In the data rows, 128 means zero.
Each row of this table is followed by its label. One hidden rule gives the labels. It looks at one to three of the table's principal directions, none of them among the few with the most spread.
[123, 105, 160, 126, 125, 87, 99, 119, 139, 99, 112, 103, 116, 115, 127, 139, 123, 125, 137, 159, 132, 134, 112, 115, 114, 111, 121, 110, 155, 110, 116, 137] J694
[119, 95, 108, 124, 132, 144, 159, 130, 136, 153, 137, 132, 130, 120, 117, 159, 135, 115, 114, 138, 108, 137, 125, 113, 146, 158, 160, 118, 126, 137, 124, 135] J694
[138, 87, 116, 118, 136, 167, 138, 161, 160, 93, 113, 96, 75, 137, 142, 123, 162, 138, 154, 80, 141, 146, 109, 92, 166, 182, 175, 156, 134, 113, 77, 97] J371
[148, 144, 146, 155, 144, 110, 93, 153, 104, 128, 98, 130, 171, 104, 125, 125, 113, 132, 141, 133, 120, 147, 139, 152, 144, 96, 99, 144, 111, 99, 118, 114] J371
[108, 121, 128, 118, 133, 130, 118, 107, 140, 111, 142, 120, 131, 146, 151, 109, 146, 111, 107, 119, 121, 141, 113, 140, 137, 123, 124, 141, 134, 123, 129, 123] J371
[122, 150, 135, 148, 149, 158, 114, 159, 98, 136, 107, 131, 217, 200, 143, 107, 83, 118, 99, 100, 139, 77, 127, 184, 138, 132, 94, 122, 124, 154, 182, 125] J694
[130, 106, 112, 131, 148, 133, 142, 110, 141, 119, 141, 123, 101, 132, 117, 138, 132, 116, 128, 121, 111, 147, 116, 128, 129, 121, 143, 135, 164, 140, 120, 117] J694
[144, 147, 110, 135, 133, 162, 117, 175, 114, 155, 99, 151, 212, 144, 107, 118, 112, 124, 111, 116, 149, 89, 163, 144, 134, 157, 128, 129, 95, 151, 161, 121] J694
[109, 106, 149, 124, 123, 118, 135, 122, 143, 123, 128, 97, 96, 137, 129, 114, 137, 151, 130, 127, 140, 116, 98, 119, 129, 143, 146, 108, 141, 143, 106, 132] J694
[213, 133, 15, 128, 155, 193, 142, 214, 107, 149, 106, 166, 137, 96, 106, 159, 172, 135, 124, 84, 142, 150, 192, 90, 178, 166, 170, 218, 79, 104, 99, 111] J371
[154, 122, 147, 149, 148, 121, 119, 127, 138, 125, 111, 126, 94, 110, 97, 135, 130, 123, 174, 130, 122, 144, 138, 115, 86, 102, 131, 124, 158, 128, 113, 108] J371
[114, 51, 186, 156, 162, 82, 105, 136, 151, 40, 96, 65, 93, 155, 174, 115, 110, 127, 177, 149, 113, 144, 31, 124, 141, 79, 120, 106, 220, 92, 99, 106] J636
[162, 114, 97, 145, 173, 208, 151, 163, 138, 129, 124, 137, 124, 186, 123, 139, 138, 90, 142, 61, 119, 126, 142, 140, 120, 154, 155, 163, 162, 151, 142, 83] J694
[113, 118, 92, 158, 130, 174, 180, 151, 86, 159, 122, 115, 193, 167, 135, 98, 53, 155, 86, 99, 110, 105, 89, 198, 203, 162, 129, 135, 105, 163, 132, 146] J636
[132, 77, 82, 129, 140, 145, 172, 127, 148, 162, 129, 138, 113, 102, 85, 117, 141, 132, 133, 151, 115, 130, 116, 90, 141, 152, 176, 111, 120, 163, 105, 137] J371
[110, 157, 132, 132, 124, 128, 100, 174, 97, 148, 105, 122, 209, 155, 151, 122, 99, 134, 86, 118, 139, 100, 141, 169, 167, 129, 90, 140, 94, 125, 155, 135] J694
[88, 132, 147, 141, 133, 145, 129, 134, 104, 146, 118, 90, 170, 186, 156, 118, 102, 145, 79, 102, 135, 99, 108, 177, 136, 143, 114, 122, 129, 146, 150, 140] J636
[160, 104, 126, 169, 155, 144, 136, 131, 101, 92, 116, 110, 149, 167, 136, 117, 66, 107, 130, 111, 101, 137, 85, 193, 151, 108, 114, 152, 172, 124, 121, 129] J371
[106, 125, 210, 141, 132, 89, 96, 130, 122, 82, 120, 98, 145, 178, 184, 139, 116, 120, 137, 144, 136, 99, 84, 152, 95, 90, 95, 92, 182, 104, 161, 125] J694
[110, 103, 139, 130, 129, 156, 153, 135, 127, 109, 136, 86, 104, 183, 172, 130, 132, 138, 108, 90, 132, 117, 85, 147, 143, 159, 149, 137, 155, 128, 118, 130] J694
[148, 120, 122, 143, 142, 102, 94, 165, 115, 101, 91, 114, 157, 121, 127, 100, 104, 145, 134, 136, 140, 124, 112, 138, 170, 101, 105, 145, 127, 114, 108, 126] J371
[188, 168, 75, 127, 134, 92, 112, 93, 112, 157, 135, 180, 79, 43, 44, 139, 112, 116, 157, 161, 112, 169, 199, 98, 107, 72, 94, 154, 101, 129, 103, 152] J694
[127, 144, 153, 130, 142, 101, 89, 85, 130, 126, 125, 140, 136, 120, 103, 142, 118, 92, 132, 153, 117, 141, 157, 131, 71, 86, 93, 112, 149, 125, 154, 131] J694
[80, 125, 138, 83, 92, 136, 126, 102, 181, 153, 133, 131, 109, 84, 107, 116, 186, 137, 130, 137, 147, 137, 159, 66, 107, 188, 169, 97, 82, 139, 118, 116] J371
[113, 191, 170, 111, 110, 128, 100, 105, 122, 117, 157, 126, 133, 167, 161, 128, 156, 129, 100, 90, 155, 108, 149, 165, 94, 128, 105, 138, 126, 126, 159, 118] J694
[135, 145, 169, 151, 162, 159, 94, 144, 108, 93, 117, 117, 185, 205, 174, 129, 111, 88, 119, 76, 123, 121, 121, 192, 129, 122, 93, 150, 151, 107, 161, 99] J636
[101, 136, 163, 149, 133, 119, 111, 161, 87, 114, 99, 69, 162, 224, 178, 130, 72, 157, 83, 112, 160, 57, 91, 182, 111, 111, 88, 114, 177, 142, 171, 157] J636
[118, 124, 185, 123, 109, 84, 125, 87, 153, 122, 142, 133, 94, 110, 109, 151, 136, 118, 160, 178, 131, 114, 125, 103, 45, 104, 133, 67, 171, 139, 148, 135] J694
[148, 116, 126, 121, 132, 118, 131, 109, 147, 118, 142, 131, 71, 92, 109, 150, 161, 121, 151, 131, 119, 164, 136, 99, 118, 127, 150, 138, 140, 114, 94, 119] J636
[169, 93, 94, 141, 147, 104, 157, 83, 129, 134, 145, 131, 35, 66, 63, 186, 105, 108, 158, 156, 80, 192, 137, 102, 119, 101, 142, 139, 169, 126, 77, 150] J371
[203, 84, 124, 157, 167, 108, 150, 108, 136, 104, 144, 142, 45, 72, 91, 155, 158, 110, 196, 146, 91, 188, 106, 101, 124, 91, 163, 143, 166, 103, 60, 115] J636
[133, 121, 158, 113, 135, 101, 104, 122, 165, 129, 132, 149, 82, 98, 125, 143, 200, 102, 176, 161, 132, 141, 151, 59, 65, 99, 137, 106, 134, 107, 127, 110] J371
[107, 114, 128, 139, 139, 107, 96, 165, 106, 94, 95, 86, 179, 165, 162, 118, 74, 139, 92, 123, 130, 117, 91, 172, 191, 109, 89, 146, 151, 115, 132, 134] J371
[161, 108, 107, 121, 126, 95, 118, 143, 144, 125, 112, 136, 81, 58, 95, 156, 155, 135, 163, 168, 131, 157, 149, 66, 116, 110, 148, 135, 131, 104, 91, 132] J371
[92, 123, 118, 141, 106, 134, 160, 171, 78, 142, 108, 94, 221, 198, 156, 130, 38, 177, 53, 134, 154, 40, 81, 189, 172, 164, 118, 93, 136, 170, 179, 178] J371
[104, 195, 112, 100, 79, 171, 143, 136, 96, 160, 154, 131, 177, 167, 160, 119, 135, 164, 49, 79, 170, 81, 157, 172, 144, 193, 131, 150, 63, 146, 160, 151] J694
[128, 158, 99, 128, 105, 129, 152, 103, 109, 179, 128, 161, 125, 108, 70, 127, 52, 127, 137, 154, 120, 106, 169, 123, 100, 125, 98, 99, 105, 171, 156, 167] J636
[145, 155, 114, 116, 154, 134, 105, 113, 124, 133, 146, 149, 123, 125, 128, 120, 186, 120, 114, 104, 137, 144, 158, 119, 133, 121, 122, 157, 95, 117, 120, 118] J636
[123, 234, 106, 113, 115, 171, 107, 123, 88, 182, 138, 164, 183, 155, 128, 107, 138, 141, 76, 74, 164, 96, 213, 163, 99, 143, 88, 160, 51, 147, 182, 133] J636
[140, 118, 113, 130, 147, 145, 136, 125, 147, 138, 128, 149, 109, 108, 117, 111, 170, 122, 159, 126, 122, 146, 138, 93, 114, 124, 149, 131, 115, 126, 117, 105] J636
[128, 116, 136, 104, 125, 71, 80, 113, 166, 121, 114, 103, 29, 48, 101, 145, 190, 137, 160, 153, 132, 192, 160, 55, 104, 93, 130, 150, 132, 90, 61, 120] J694
[125, 159, 127, 107, 96, 136, 117, 146, 139, 119, 129, 120, 102, 122, 152, 92, 172, 166, 131, 101, 168, 118, 139, 112, 122, 142, 139, 153, 100, 118, 112, 115] J371
[97, 108, 139, 153, 150, 158, 135, 128, 116, 164, 98, 118, 198, 163, 110, 90, 75, 120, 114, 125, 114, 103, 113, 160, 140, 149, 116, 92, 107, 165, 149, 135] J636
[103, 171, 173, 126, 110, 156, 107, 147, 116, 102, 131, 100, 164, 183, 206, 54, 161, 169, 106, 62, 167, 102, 97, 180, 158, 153, 119, 154, 83, 110, 124, 102] J371
[134, 161, 126, 127, 129, 150, 138, 101, 119, 154, 151, 166, 129, 134, 124, 133, 130, 97, 134, 121, 112, 133, 162, 133, 95, 122, 112, 128, 107, 130, 156, 130] J694
[110, 75, 81, 141, 140, 163, 165, 187, 114, 134, 104, 93, 170, 162, 155, 136, 96, 146, 86, 112, 118, 117, 85, 147, 206, 166, 155, 145, 137, 136, 121, 134] J371
[102, 113, 126, 121, 135, 117, 122, 87, 148, 136, 127, 118, 124, 99, 93, 115, 133, 133, 117, 138, 119, 153, 129, 120, 133, 136, 138, 114, 124, 145, 111, 125] J371
[130, 156, 160, 138, 132, 125, 109, 118, 120, 122, 129, 154, 161, 139, 136, 153, 103, 86, 146, 135, 109, 132, 151, 149, 91, 101, 92, 116, 144, 113, 174, 114] J636
[81, 76, 86, 134, 119, 209, 200, 174, 148, 143, 109, 90, 145, 183, 137, 87, 70, 156, 115, 73, 121, 100, 76, 151, 205, 213, 174, 124, 136, 186, 123, 107] J694
[136, 162, 99, 106, 106, 130, 123, 133, 121, 148, 137, 153, 139, 99, 121, 144, 154, 136, 107, 132, 144, 129, 173, 111, 122, 140, 131, 146, 90, 120, 137, 137] J694
[131, 121, 129, 131, 126, 94, 118, 125, 121, 128, 115, 120, 113, 99, 111, 127, 111, 146, 139, 157, 129, 132, 123, 111, 135, 109, 116, 116, 123, 122, 108, 148] J636
[191, 97, 97, 157, 168, 121, 128, 153, 110, 115, 108, 116, 86, 115, 99, 147, 115, 126, 151, 125, 116, 152, 120, 123, 148, 99, 132, 165, 157, 116, 79, 135] J694
[122, 181, 201, 122, 140, 72, 48, 83, 121, 134, 126, 163, 167, 120, 126, 139, 164, 89, 136, 178, 142, 115, 180, 112, 27, 63, 68, 84, 113, 102, 185, 137] J371
[135, 160, 118, 133, 125, 143, 121, 152, 106, 142, 113, 140, 165, 134, 131, 133, 112, 136, 120, 116, 140, 113, 157, 140, 124, 131, 113, 138, 109, 126, 153, 126] J371
[148, 161, 84, 119, 97, 124, 137, 159, 117, 183, 113, 172, 146, 61, 79, 125, 114, 152, 142, 156, 139, 119, 185, 94, 137, 136, 126, 127, 61, 140, 126, 144] J371
[159, 59, 115, 123, 156, 74, 117, 112, 166, 82, 122, 94, 4, 47, 98, 165, 177, 137, 177, 156, 110, 210, 106, 52, 148, 100, 165, 150, 175, 85, 30, 119] J371
[118, 113, 100, 135, 146, 162, 152, 158, 121, 144, 122, 121, 152, 160, 141, 111, 128, 142, 109, 102, 130, 109, 110, 136, 165, 150, 143, 135, 119, 147, 133, 121] J636
[117, 105, 197, 134, 140, 94, 101, 92, 156, 93, 130, 91, 75, 119, 132, 108, 162, 129, 160, 127, 124, 158, 93, 126, 112, 109, 132, 115, 155, 112, 82, 108] J694
[82, 74, 138, 103, 112, 151, 156, 147, 169, 99, 131, 81, 103, 151, 170, 118, 168, 159, 119, 102, 147, 119, 71, 99, 176, 202, 189, 114, 135, 129, 99, 110] J636
[152, 101, 116, 122, 151, 135, 145, 149, 162, 102, 141, 94, 12, 105, 143, 101, 237, 185, 165, 75, 152, 162, 94, 76, 164, 139, 192, 173, 131, 112, 34, 84] J371
[125, 174, 87, 100, 116, 172, 113, 175, 125, 158, 122, 147, 174, 130, 135, 114, 171, 146, 91, 80, 164, 113, 184, 122, 162, 177, 136, 169, 56, 131, 138, 109] J694
[148, 185, 173, 145, 140, 91, 78, 70, 106, 148, 131, 169, 152, 105, 84, 139, 99, 78, 147, 161, 106, 144, 187, 155, 48, 60, 60, 110, 123, 122, 164, 139] J694
[129, 124, 133, 104, 115, 163, 154, 111, 167, 121, 168, 147, 80, 127, 146, 141, 196, 103, 149, 104, 123, 149, 136, 99, 103, 164, 175, 136, 130, 119, 122, 98] J371
[133, 144, 183, 130, 145, 67, 66, 103, 136, 111, 123, 121, 90, 102, 126, 127, 162, 113, 159, 151, 127, 157, 141, 111, 87, 60, 87, 127, 140, 94, 109, 120] J371
[81, 148, 162, 107, 92, 81, 95, 121, 133, 130, 125, 128, 190, 93, 150, 121, 155, 155, 96, 172, 149, 118, 129, 125, 126, 126, 122, 97, 95, 110, 150, 132] J371
[166, 110, 142, 123, 142, 119, 135, 90, 160, 107, 156, 158, 41, 91, 98, 180, 148, 68, 196, 142, 90, 181, 149, 82, 90, 111, 139, 123, 166, 106, 107, 111] J694
[153, 108, 146, 168, 178, 133, 122, 140, 109, 102, 115, 108, 124, 174, 144, 123, 106, 112, 146, 105, 109, 132, 92, 165, 135, 89, 108, 143, 174, 120, 121, 114] J694
[129, 124, 94, 131, 142, 151, 128, 150, 121, 139, 111, 124, 146, 159, 122, 133, 104, 120, 108, 114, 131, 112, 141, 136, 127, 129, 120, 143, 143, 147, 150, 131] J371
[107, 165, 167, 117, 126, 97, 85, 119, 110, 92, 136, 104, 131, 171, 189, 99, 153, 152, 102, 113, 163, 101, 107, 147, 124, 97, 87, 134, 125, 104, 142, 137] J636
[103, 112, 141, 135, 129, 154, 149, 119, 138, 131, 132, 126, 153, 157, 137, 112, 113, 114, 126, 120, 114, 118, 106, 149, 126, 147, 138, 107, 137, 148, 148, 117] J371
[135, 195, 151, 141, 125, 155, 153, 67, 92, 176, 174, 164, 101, 172, 134, 137, 120, 99, 127, 110, 115, 109, 167, 162, 28, 98, 92, 119, 123, 147, 181, 154] J694
[131, 99, 135, 156, 160, 144, 125, 176, 110, 112, 100, 99, 157, 176, 162, 139, 98, 118, 127, 107, 115, 123, 95, 157, 164, 122, 117, 143, 156, 113, 129, 118] J636
[127, 190, 119, 117, 118, 146, 128, 124, 100, 174, 153, 167, 172, 153, 132, 127, 138, 122, 91, 115, 143, 91, 173, 150, 106, 131, 105, 129, 82, 148, 176, 144] J371
Which label does each new row get?
[106, 158, 114, 113, 95, 152, 120, 167, 106, 141, 105, 104, 177, 159, 153, 123, 122, 174, 71, 103, 179, 79, 146, 143, 129, 175, 131, 139, 98, 136, 155, 146] >> J371
[139, 122, 135, 128, 145, 147, 151, 91, 161, 149, 157, 171, 86, 104, 102, 129, 176, 89, 179, 134, 100, 155, 147, 91, 79, 121, 153, 109, 128, 138, 129, 99] >> J694
[143, 148, 105, 164, 146, 143, 129, 172, 50, 134, 115, 124, 238, 201, 166, 157, 47, 120, 56, 117, 120, 86, 116, 222, 162, 107, 81, 154, 144, 127, 185, 163] >> J694
[110, 162, 128, 114, 107, 137, 121, 144, 94, 127, 146, 138, 200, 179, 197, 183, 129, 106, 58, 130, 136, 99, 144, 164, 109, 131, 108, 140, 132, 100, 202, 151] >> J371
[114, 187, 135, 137, 95, 130, 126, 153, 90, 138, 119, 130, 187, 153, 162, 98, 93, 173, 103, 117, 159, 80, 131, 176, 122, 118, 97, 130, 105, 134, 171, 136] >> J636
[128, 168, 97, 96, 91, 188, 128, 162, 148, 150, 133, 170, 172, 108, 134, 96, 165, 120, 126, 86, 143, 135, 182, 120, 162, 194, 149, 165, 42, 122, 131, 92] >> J371
[138, 91, 115, 126, 163, 154, 150, 103, 160, 104, 152, 132, 66, 141, 144, 149, 186, 95, 152, 113, 107, 163, 116, 94, 95, 121, 164, 141, 177, 116, 122, 99] >> J636
[93, 156, 128, 111, 88, 141, 124, 138, 136, 139, 123, 128, 172, 109, 146, 87, 143, 163, 107, 114, 148, 125, 137, 140, 152, 161, 137, 135, 74, 127, 130, 112] >> J694
[183, 95, 157, 151, 172, 34, 61, 139, 125, 71, 96, 120, 93, 65, 103, 150, 117, 107, 190, 183, 104, 181, 111, 100, 161, 40, 84, 137, 162, 68, 67, 127] >> J371
[93, 155, 144, 121, 121, 135, 111, 116, 112, 149, 129, 128, 189, 155, 141, 123, 114, 122, 83, 122, 133, 109, 143, 160, 128, 142, 103, 116, 100, 136, 164, 140] >> J636
[117, 177, 171, 137, 109, 140, 111, 108, 115, 147, 125, 131, 138, 150, 133, 101, 107, 122, 137, 112, 135, 112, 153, 160, 70, 117, 93, 121, 110, 134, 153, 130] >> J694
[135, 115, 75, 112, 121, 169, 155, 163, 130, 137, 126, 112, 113, 134, 129, 128, 153, 163, 99, 90, 153, 119, 130, 110, 172, 188, 173, 161, 105, 139, 100, 130] >> J636
[128, 75, 132, 154, 165, 145, 129, 179, 123, 125, 96, 101, 178, 178, 135, 140, 99, 108, 115, 124, 117, 106, 92, 152, 160, 138, 135, 120, 164, 141, 135, 123] >> J694
[132, 78, 151, 121, 153, 122, 123, 126, 154, 95, 142, 116, 109, 147, 148, 188, 167, 78, 129, 138, 109, 149, 108, 109, 117, 132, 154, 122, 184, 104, 127, 116] >> J694
[118, 67, 112, 137, 157, 144, 158, 117, 162, 123, 127, 112, 81, 130, 112, 164, 127, 99, 149, 131, 91, 162, 110, 104, 111, 127, 161, 121, 197, 140, 121, 106] >> J636
[127, 102, 140, 120, 129, 97, 114, 133, 149, 99, 123, 120, 110, 110, 143, 133, 166, 134, 142, 157, 138, 133, 108, 93, 117, 110, 144, 117, 152, 107, 118, 121] >> J694
[149, 117, 134, 139, 145, 115, 126, 128, 119, 126, 127, 143, 138, 143, 116, 169, 103, 91, 136, 157, 115, 114, 133, 126, 97, 105, 114, 107, 164, 131, 158, 144] >> J371
[115, 197, 179, 100, 98, 61, 80, 60, 126, 124, 159, 175, 142, 101, 121, 131, 141, 111, 131, 184, 146, 108, 169, 115, 50, 78, 74, 79, 110, 119, 183, 151] >> J636
[150, 47, 69, 135, 159, 115, 161, 116, 150, 130, 125, 122, 74, 84, 70, 178, 110, 100, 139, 169, 82, 176, 114, 88, 146, 118, 163, 130, 185, 141, 89, 141] >> J371
[189, 122, 94, 153, 140, 116, 114, 188, 128, 147, 82, 170, 139, 55, 70, 156, 95, 103, 196, 166, 103, 159, 178, 95, 127, 89, 116, 145, 126, 110, 116, 108] >> J371
[153, 91, 87, 142, 137, 84, 127, 145, 101, 124, 110, 132, 152, 87, 117, 174, 87, 118, 113, 195, 101, 148, 117, 120, 157, 88, 116, 134, 147, 100, 121, 168] >> J371
[164, 109, 164, 137, 121, 125, 148, 97, 169, 112, 148, 171, 68, 90, 95, 145, 126, 67, 225, 160, 88, 160, 132, 97, 67, 108, 143, 98, 166, 122, 122, 101] >> J371
[128, 158, 108, 127, 107, 136, 124, 152, 105, 151, 115, 146, 189, 126, 124, 130, 95, 134, 103, 136, 138, 105, 156, 147, 133, 136, 111, 131, 99, 134, 160, 142] >> J371
[123, 78, 98, 127, 122, 97, 123, 154, 154, 90, 82, 63, 70, 74, 95, 63, 111, 215, 149, 122, 155, 148, 77, 98, 215, 144, 155, 145, 128, 138, 29, 120] >> J636
[128, 165, 200, 131, 131, 32, 104, 1, 105, 79, 184, 136, 76, 134, 123, 111, 89, 121, 140, 176, 118, 120, 87, 161, 81, 38, 56, 73, 169, 131, 142, 176] >> J636
[116, 125, 129, 111, 113, 126, 119, 140, 145, 110, 126, 110, 116, 111, 161, 102, 193, 164, 122, 119, 155, 137, 115, 103, 140, 144, 157, 146, 103, 102, 100, 114] >> J694
[57, 94, 197, 149, 105, 147, 176, 118, 128, 124, 128, 40, 106, 222, 187, 60, 110, 196, 106, 97, 156, 61, 21, 176, 111, 162, 156, 78, 164, 174, 121, 143] >> J694
[101, 173, 137, 111, 96, 190, 155, 135, 117, 130, 161, 153, 184, 203, 195, 137, 128, 108, 94, 86, 139, 83, 137, 167, 107, 174, 129, 126, 117, 133, 206, 119] >> J636
[120, 109, 121, 129, 117, 131, 104, 205, 128, 95, 77, 76, 167, 135, 160, 92, 134, 188, 108, 104, 171, 110, 95, 136, 194, 160, 147, 157, 115, 111, 94, 111] >> J694
[163, 86, 89, 152, 171, 161, 152, 183, 119, 79, 108, 100, 92, 187, 159, 168, 96, 122, 146, 88, 121, 125, 94, 130, 152, 120, 138, 164, 213, 118, 129, 109] >> J636
[93, 105, 147, 117, 115, 117, 130, 129, 150, 124, 120, 114, 127, 119, 144, 115, 146, 142, 136, 146, 134, 125, 106, 100, 132, 142, 144, 100, 121, 123, 124, 123] >> J636
[121, 135, 153, 100, 112, 127, 120, 103, 160, 105, 151, 145, 89, 115, 142, 151, 164, 98, 157, 129, 125, 149, 145, 91, 102, 140, 135, 119, 130, 103, 133, 111] >> J636
[103, 53, 107, 123, 127, 131, 154, 183, 151, 113, 107, 72, 106, 132, 154, 153, 142, 156, 113, 127, 129, 135, 77, 101, 186, 164, 181, 136, 163, 121, 89, 122] >> J694
[125, 153, 116, 141, 116, 153, 132, 170, 109, 159, 98, 151, 215, 138, 119, 109, 81, 136, 123, 129, 138, 88, 149, 152, 133, 142, 114, 113, 98, 151, 173, 123] >> J694
[112, 189, 148, 93, 109, 135, 101, 74, 136, 134, 168, 164, 133, 127, 141, 127, 180, 101, 108, 113, 139, 135, 180, 125, 85, 136, 111, 131, 86, 116, 160, 123] >> J636
[140, 127, 66, 131, 120, 167, 157, 176, 107, 166, 111, 132, 171, 119, 106, 117, 107, 162, 96, 108, 139, 112, 140, 138, 189, 177, 152, 153, 80, 152, 114, 139] >> J694
